(in the rows, 128 means zero)
The rows of Z fall into 3 groups, and each row is roughly a mix of its group's hidden directions.
Z:
[[157 152 149  88 122 135 168  93 131 149 111 165]
 [119 173 145 116 183  84 111 133 118 139 149 122]
 [ 81 150 125 112 177  89 129 137 151 113 155 124]
 [119  85  95 100 113 129 191 117 121 136 112 123]
 [125 149  97 135 133 146  95 133 127 112 175  72]
 [110 151 111 115 177  94  98 113 121 116 158  90]
 [140  98 141 163  70 158 111 154 147 118 107 130]
 [173  93 140 121 106 155 170 103 122 122  97 148]
 [115  81 139 120 168  98 147  97 135 141  95 100]
 [134 147 113 116 193  99 109  87 142 110 135 128]
 [158 139 169 134  85 142 155 176 135 138 109 143]
 [130 149 101 131 126 152 104 134 121 108 177  71]
 [149  92 121 164 108 102 125 142 116 154 104  76]
 [149  85 145 120 116 129 173 128 116 163  92 160]
 [154 139 163 166  82 156 121 149 134 152 100 145]
 [115 138 105 139 158 113  79 132 131 118 153  70]
 [182 157 137 109 126 173 119 105 123  96 153 124]
 [100  95 137 177 100 109 110 171 126 135 101 135]
 [129  70 111 114 112 134 177 111 118 150  99 141]
 [147  67 126 115  91 152 165 133 132 118 107 145]
 [ 90 136 129 126 183  96 129 122 147 133 150  82]
 [168 100 128 121  88 175 165 112 123 133 107 139]
 [101 149 138 163 148 115  77 149 136 119 139  83]
 [117 140  84 109 105 157 142 120 142  78 157 101]
 [ 95 143 138  93 178 116 151 113 152  99 144 155]
 [120 138 104 146 121 158 104 152 121  99 178  84]
 [130 132 144 130  78 139 156 130 133 173 100 172]
 [ 98 152 127  82 167 146 148 104 135 138 171 140]
 [129 100 141 126  89 147 172 137 126 149 103 178]
 [ 90 147 132 162 163 107  82 142 153 130 131 158]
 [139 118 140  99 175 128 130 133 110  70 144  95]
 [124 110 165 129 122 110 153 135 130 142  82 187]
 [127 101 158 124 115 115 160 131 130 149  81 182]
 [136 103  97 104  96 166 164 107 134 170 135 140]
 [144  84  98 119 121 138 152  81 109 152 108  95]
 [105 146 174 147 129 113 118 155 139 135 100 184]
 [119 159 138 170  81 164 123 146 147 135 114 162]
 [ 95  98 110 121 161  71 128 127 118 150 122  92]
 [105 176 133 101 157 149 138 120 147 104 173 152]
 [ 98 159 140  91 168 147 139 110 145 106 160 159]
 [126 180 151 143 153 118  74 143 136 108 154 128]
 [171 112 133 113 108 168 170  99 114 145 109 155]
 [100 135 130 164 152  92  85 146 140 125 122  81]
 [ 82 103 137 112 183  86 122 116 138 131 113 115]
 [114 100 143 160 135  93  95 166 121 127 125  79]
 [126 163 110 121 123 167 109 115 144  72 165 141]
 [164 141 137 126  89 169 176 121 122 151 107 147]
 [137  98 117 128  64 145 152 140 115 166 115 107]
 [164 122 131  93 121 145 185  93 119 121 121 158]
 [142 206 139 146 102 141 120 121 134 127 149 148]
 [100 165 138 149 140 117  84 166 139  95 158 120]
 [160  90  90 109 123 117 162  81 118 136 115 109]
 [179  98 178 128 123 141 128 135 118 142 105 167]
 [122 127 125 171 126 100  94 158 127 137 131  68]
 [144 146 135  97 160 134 119 128 112  85 157  74]
 [ 83 119 126 105 172  73 133 133 145 113 121 144]
 [105 100 110 101 163  86 156  98 134 158 105 120]
 [132 101 103 127  88 144 125 144 111 145 140  62]
 [ 96 160 113  85 156 121 152 126 137 133 178 147]
 [186 125 114 140  83 156 168 120 120 142 128 120]
 [ 83 160 137 110 176 113 118 126 153  95 146 146]
 [ 97  94 134  91 172 100 159 123 126 147 150 108]
 [135 109 153 169  85 155  93 155 148 116 112 151]
 [122 137 147 114 196 110 122 114 138  91 127 161]
 [135 100 132  98 146 114 178  97 141 111  96 164]
 [126 146 146 123 160 121 157 113 165  69 120 156]
 [ 97 121 153 174 119 105 100 160 139 159 102 153]
 [158 145 152 147 101 159 124 149 135  73 129 161]
 [105 138 133 161 178 101  95 135 141  91 131 157]
 [ 99 115 109 146  88 145 105 158 158  80 140 117]
 [124 146 129 164 102 127  78 178 116 124 151 104]
 [ 81  93 138 140 157 117 108 154 149 149 108 166]
 [109 105 105 121 114 137 134 114 153 197 114 157]
 [167 166 167 157 117 145  79 140 131 127 132 114]
 [ 92 180 131 108 159 141 116 128 144 110 173 144]
 [ 76 143 137 150 119  94 134 179 146 143 117 149]
 [128 112 125 156  64 153 136 167 107 124 137 104]
 [137 180 145 153 152 131  68 113 126 128 146 119]
 [158  91 148 134  86 152 162 138 126 150  92 150]
 [137 128  76 163 108 154 130 118 120  94 171 114]
 [174  90 137 133 107 149 162  98 123 129  85 135]
 [ 94 123  96 103 158  90 135 102 129 176 121 114]
 [121 121  97  88 139  92 187 123 133 150 145 140]
 [114 107 136 151  91 114 161 160 132 172  88 126]
 [121 166  94 139 130 144  89 124 139 135 173  87]
 [149 134 167 169  88 150 110 156 137 149 101 149]
 [127 117  73 151 125 121  98 116 128 133 151  71]]

Here is one row of each group, with its name. Which group are the others in?
[178 154 174 139 100 163 127 148 130 131 120 154] | <16>
[153 116 100 138  62 154 159 121 112 143 134 110] | <58>
[126 136 102 153  86 114  80 163 105 158 123 121] | <13>

[104 168 134 146 142 113  75 152 145  99 156 115] | <16>
[170 117 109  94 139 163 141  77 112 106 144 121] | <16>
[104 140  91 183 102 144  96 144 141 133 160 128] | <58>
[153  93 132 145  97 120 124 136 121 152 102  65] | <16>
[152 120  83  97 150 139 139  83 125 123 154  91] | <58>
[107 192 123 123 150 141 123 130 152 103 172 138] | <13>
[139  73 134 163  86 149 115 127 133 146  91 133] | <16>
[ 92 169 130  97 164 135 128 115 148 105 153 166] | <13>
[169 130 127 144  82 181 122 126 104 153 137 114] | <13>
